(in the rows, 128 means zero)
Where one turn sends some rows of the set: a few examples, then the rows asked
j_751: [138 144  91 134 130 141 114 106 111 140 157 127 125  94 137  92 127 120
 125 135 104 130 158 100 145 144 105 122 142 128 117 173 148 147 113 115
 138]
j_773: [107 138 100 101 113 105 117 125 121 111 109 142 113 143 105 125 117 149
 119 140 136 133 136 100 113 124 122 165 105 136 158 124 149 117 134 141
  84]
j_719: [122 125 162 101 102 140 124 125 155 154 130 127 130 123 152 124 128 137
 139 123 104 135 130 154 100 157 133 164 153 131 154 134  96 147 143 117
 162]
j_352: [115 152 136 131 109 131 107 139 137 106 120  97 146 157  89 142 156 137
 119 121 161 136 115 121 130 117  96 116 114  90 119 118 138 108 108 137
 133]
j_621: [139 136 107 133 104 124 125 139  99 139 150 170 159 127 127 131 170 139
 119 140  95 136 125 140 158 128 118  99 103 137 121 109 117 160 123 162
 166]
j_919: [147 158 110 142 143 141 156 140 126 153 149 139 129 124 123 175 140 106
 121 106 137 132 140 131 125 146 124 135 105 171 122 108 126 157  99 149
 119]
j_745: [108 114 146 145 114 120 122 122 115 140 117 144 132  97 112 126 129 140
 137 111  98 133 160  97 143  99 139 133 180 155 110 130 121 130 133 132
 159]
j_377: [123 107 153 122  85 121 140 150 114 128 127 134 119 127 139 149  87 109
 141 126 102 119 142 106 138 154  92 155 113 129 150 120 165 126 141 137
 128]
j_791: [131 140 109 159 138 113 139 164 128 167 114 149 132 121 128 161 155 142
  96 106 112 135 126 133 116 136 138 139 110 169 109 106 114 156 120 145
 116]
j_319: [126 134 114 112 135 115 128 150 121  98 118 154 161 148 107 116 114 141
 128 172 136 184 131 142 130 117 113 160 146 127 129 121 137 110 146 120
 124]
j_902: [172 150 116 109  89 151 132 125 133 122 114 126 126 145 136 133  98 156
 108 131 140 157 106 153  98 135 135 114 111 136 120 149 152 123 154 144
 132]
j_478: [146 141 119 131 156 125 146 133 114 160 161 142 137 145 103 146 132 110
 142 130 154 112 116 132 125 159 109 131 107 155 131 134 117 158 106 161
 154]
j_601: [121  65 142 170 148 125 120 122 114 121 116 114 129 102 120 112 137 143
 119 130 143 123 125 111 115 145 125 119 121 107 102 112 116 153 128 134
 103]
j_983: [178 139 113 111  75 128 124 132 126 128 126 105 139 108 144 130 126 146
 104  90 135 132 103 158 107 121 124 135 125 109 138 111 152 120 152 153
 140]
j_199: [126  83 145 156 137 129 120 125 110 124 122 111 131  86 119 104 138 144
 113 131 145 122 146  93 120 142 142 104 123 113  95 103 116 135 132 140
  96]
j_858: [125 106 125 136 113 135  88 132 137 142 118 164 135 118 105 114 153 112
 129 172 122 115 128 131 139 113 130 146 150 139 137 188 122 137 118 123
 127]
j_256: [133 134 107 115 129 120 154 139 105 155 154 170 156 138 110 121 155 139
 141 134 135 114 107 129 139 144 112 129 127 127 129 116 106 173 126 153
 170]
j_34: [126 118 165 117 144 160 102 138 123 128 131 145 152  96 115 119 156  91
 133  99  98 138 126 141 136  90 150 137 120 167 130 130 138 108 124 148
 122]
j_211: [143 112 122 122 117 140 137 119  97 145 127 106 149 141 172  92 135 108
 126 137 121 156 138 116 115 100 177 126 117 136 105 115 133 127 127 123
 154]
j_242: [127 156 115 122 124 135 106 128 151 127 120 139 127  98 119 120 138  87
 131  94 127 120 148 136 129 120 115  99 144  95 152 101 126 159 139 111
 102]
j_218: [128 109 128 129 137 158 134 146 106 141 138 153 154  97 150 107 156 112
 149 107 119 123 124 119 116 144 114 161 110 128 138 162 145 156 145 101
  96]
j_231: [151 118 148 119  97 153 154 153 147 120 100 129 117 153 133 136 111 157
 123 137 141 138 107 118 109 157 123 115 113 130  78 143 135 131 142 120
 137]
j_608: [139 137 137 108 112 156 139 156 155 116 111 105 124 147 119 124 149 134
 122 128 148 127 126 105 135 132 110 105 120 103  73 103 140 122 108 115
 138]
j_679: [140 114 162 150 110  93 138 153 122  79 136 139 148 114 147 127 116 133
 137 124 115 147 136 118 155 131  96 140 108 137 110 123 117 108 153 109
 129]
j_123: [157 121 120  94 141 122 114 164 130 142 128 114 135 121 126  92  97  98
 112 149 109 131 122 135 139 138 108 146 141 122 120 108 169 105 128 145
 155]
j_770: [128 133 143 143  83 108 118 137 125 122 124  98 148 127 111 150 138 155
 119  86 147 124  99 138 116 128  96 143 128  88 144 120 134 120 141 148
 143]
j_960: [126 144 122 161 124 110 103 153 126 160 124 159 141 132 125 139 155 150
  95 129  92 141 118 157 138 135 122 105  94 158 118 124 114 148 125 159
 145]
j_524: [138 124 117 126 113 115  90 113 105 109 141 101 145 132  95 147 123  93
 110 127 106 148 125 102  85 147 143 121 132 125 153 163 115 139 136 151
 132]
j_408: [155 117 129 139 118 138 130 120  84 147 140 101 148 142 155  93 117 124
 115 151 127 165 135 113 120  93 168 115 119 132 125 132 128 126 127 117
 150]
j_786: [112 168 143 115 123 136  97 132 157 133 128 150 129 108 112 119 141  89
 132 105 137 125 148 129 118 134 122  93 139 107 158 111 135 140 134 117
  90]
j_943: [102 138 138 135 183 139 114 108  99 144 136 126 144 108 113 103 123 158
 137  94 115 162 140 119 103 136 120 141 124 159 132 148 145 125 145 138
 122]
j_822: [ 83 147 151 145 134 162 134 109 144 119 132 154 130 137 135 102 108 124
 119 136 121 165 101 156 146 128 137 116 115 116 116 146 121 125 103 127
 113]
j_632: [ 95 142 168 147 122 163 142 130 146 130 129 159 133 120 130  99 102 138
 114 137 124 148 101 152 152 127 143 121 122 114 121 150 100 124 120 116
 102]
j_815: [135 115 140 129 113 105 101 123 100 124 154 102 147 131 102 134 127 109
 111 119 113 148 121  81  74 159 139 123 146 122 154 150 133 142 130 144
 133]
j_26: [140 131 165  98 101 152 122 134 150 156 147 128 133 117 153 113 135 132
 131 127 106 141 124 152 109 142 129 158 158 123 172 124 113 149 127 106
 151]
j_718: [147 143 125 103 141  91 104 143 152 113 128 119 114 105 133  80 127 127
 106 112 119 107 118 120 145 121 114 141  91 137 117 113 127  95 128 130
 113]

j_231 goes to j_608
j_601 goes to j_242
j_123 goes to j_319
Now these:
j_786 goes to j_815
j_960 goes to j_791
j_218 goes to j_751

Where one turn sends some rows of the set: a few examples, then the rows asked
j_420: [107  92 126 176 133 145 184 170 116  82  76 107 149 120  88  76 101 136
 114 154]
j_287: [ 84 112  98 126 140  79 131 135 144 104  88 135 104 121  85 122  78 177
 101 155]
j_673: [120  84 103 145 121 163 184 160 131  75  74  94 146 136  99  87  74 146
 109 142]
j_143: [109 104 121 143 144 136 156 127 166 139 117 130  88 129 126 100 133 147
  78 119]
j_155: [107 100 128 181 133 148 174 164 119  75  81 116 154 117  88  73  94 146
 105 155]
j_638: [ 86 127 130 150 152 133 165 128 167 133  92 129  88 129 124 134 108 159
  89 122]
j_739: [119  89 110 140 131 160 197 165 137  63  69 115 142 114  95  70  83 162
 103 131]
j_77: [ 85 100 122 117 160 141 140 125 143 146 119 127 133 138 154 114  89 138
  83 144]
j_197: [ 81 108 125 142 158 145 145 120 154 153 115 129 123 137 143 113 105 139
  91 136]
j_249: [110  98 121 158 142 158 191 166 131  66  78 127 146 112  92  66  98 161
 108 141]
j_459: [111  96 130 162 143 152 196 167 124  70  70 122 143 113  96  68 102 151
 110 145]
j_201: [ 84 121 116 150 144 116 157 122 167 133  93 128  83 126  92 125 110 164
 100 126]
j_447: [109  88 130 153 141 145 194 169 121  76  71 116 147 120 100  72 104 143
 113 149]
j_84: [115  83 114 134 132 152 199 168 123  69  71 107 143 125 100  80  89 145
 114 143]
j_509: [111  95  92 125 131  82 131 130 148 119 108 140  96 124  86  87 121 151
  88 142]
j_671: [ 91 108  91 136 145 105 122 116 159 136 114 147 123 125  88  87  93 165
  99 144]
j_668: [105 107 129 133 146 146 157 137 154 128 116 130 104 128 149 104 117 143
  62 120]
j_207: [ 81 106 109 103 157 132 128 136 138 129 113 133 137 135 152 113  70 149
  77 154]
j_528: [ 94 105 119 104 151 116 128 155 128 103 121 140 129 125 157  97  88 155
  54 152]
j_650: [109  80 123 161 127 147 186 163 117  81  73  96 144 128  97  88  91 130
 117 153]
j_780: [ 73 124 138 121 161 130 146 151 142 110  99 125 114 126 155 138  73 162
  71 144]
j_278: [ 89 107 118 150 155 134 144 109 159 158 113 137 113 133 117 105 111 141
 100 139]
j_400: [117 101 110 164 127 165 173 162 135  66  79 115 155 116  93  73  68 164
  93 142]
j_101: [ 84 116 104 111 151  83 127 149 141  99  89 134 116 123 113 120  67 174
  87 161]
j_690: [ 89 104  87 114 147 104 112 126 147 131 110 141 135 121  99  92  74 163
  93 158]
j_930: [114  83 124 141 140 153 195 170 119  71  67 107 144 122 106  76  98 140
 118 143]
j_897: [118  97 109 154 134 162 192 164 137  65  74 125 144 113  93  64  90 166
 104 135]
j_100: [ 95 107 135 114 153 140 144 148 141 117 121 134 121 126 167 103 103 146
  56 136]
j_306: [ 75 127 142 143 156 139 157 136 157 121  96 126 100 132 147 138  94 161
  78 128]
j_344: [111 106 120 175 129 158 172 166 130  73  83 121 156 114  87  70  79 163
  95 148]
j_317: [121  91 104 148 123 170 182 161 138  69  80 103 147 129  96  82  68 156
  95 136]
j_402: [ 89 101  96 102 153 111 113 132 142 123 111 139 141 130 127 102  66 157
  85 161]
j_756: [110 103 104 139 136 112 150 127 162 136 114 136  90 125  97  95 131 144
  88 129]
j_872: [ 94 108 103 149 150 119 129 109 164 154 115 149 115 124  96  96 108 155
 101 138]
j_529: [104  99  96 110 136  78 121 143 136 105 115 144 115 120  97  88 103 158
  83 156]
j_728: [119  84 106 139 133 155 193 163 130  69  67 109 141 120  98  75  86 155
 111 137]
j_603: [ 74 121 124 113 158 106 136 154 138  98  97 128 119 125 140 130  66 171
  77 156]
j_907: [ 88 117 103 140 139  92 143 127 164 118  88 132  91 119  81 118  96 175
 103 144]
j_807: [113  81 115 147 121 156 193 161 124  78  71  88 140 140  98  91  83 135
 112 144]
j_840: [ 97  99 108 104 142  87 117 157 131 101 114 145 129 120 127  89  89 161
  70 161]

j_671 goes to j_872
j_650 goes to j_807
j_780 goes to j_603
Now these:
j_529 goes to j_509

Where one turn sends some rows of the set: a few examples, then the rows asked
j_262: [129 121 125  91 143 131 158 115 134 112 104 134]
j_157: [136 126 172 150 105 134 124 118 136 126  89 135]
j_842: [143  91 140 155 124 141 135 108 112 130 158 112]
j_747: [141  99 138 156 123 133 155 104 109 131 151 107]
j_604: [131 133 154 127 115 111 101 157 145 104 148 138]
j_664: [132 114 166 149 111 138 115 114 123 119  83 129]
j_716: [112 153 154  95 128 127 109 114 127 148 146 124]
j_93: [140 140 116 149 105 107 136 123 131 160  88 118]
j_485: [145 129 124 149  93  87 115 128 120 151 113 103]
j_514: [137 144 100 149 134 138  99 123  93 132 127 138]
j_422: [140 140 115 116  99 140 115 177 128 114 122 125]
j_781: [140 115  98 112  88 122 128 146 110 141 139  94]
j_431: [103 150 153 100 126 133 113 129 127 152 145 127]
j_715: [151  88 141 149 115 132 131 104 109 131 158 114]
j_421: [152 125 108 117 111 141 116 158 102  92 133 120]
j_655: [139 134 155 121 116 109 141 166 153 109 141 117]
j_928: [144 123 130 122  97 131 135 135  96 145 125  77]
j_162: [114 138 150  93 127 128  98 122 123 142 154 115]
j_111: [135 138  97 144 122 144 103 124 106 139 141 156]
j_308: [156 128 118 146 123  83 149 133 146 114 117 127]
j_940: [139 144 100 148 138 145 101 120 108 135 141 150]
j_79: [149 117 167 146 119 127 115 114 123 118  83 128]
j_175: [129 119 122  91 129 133 151 102 134 109 104 138]
j_952: [136 116 117  90 128 136 142 113 146 109 111 148]
j_984: [135 118 123 130 124  91 152 124 165 132 140 137]

j_422 goes to j_485
j_79 goes to j_431
j_952 goes to j_514
Now these:
j_716 goes to j_842
j_984 goes to j_421

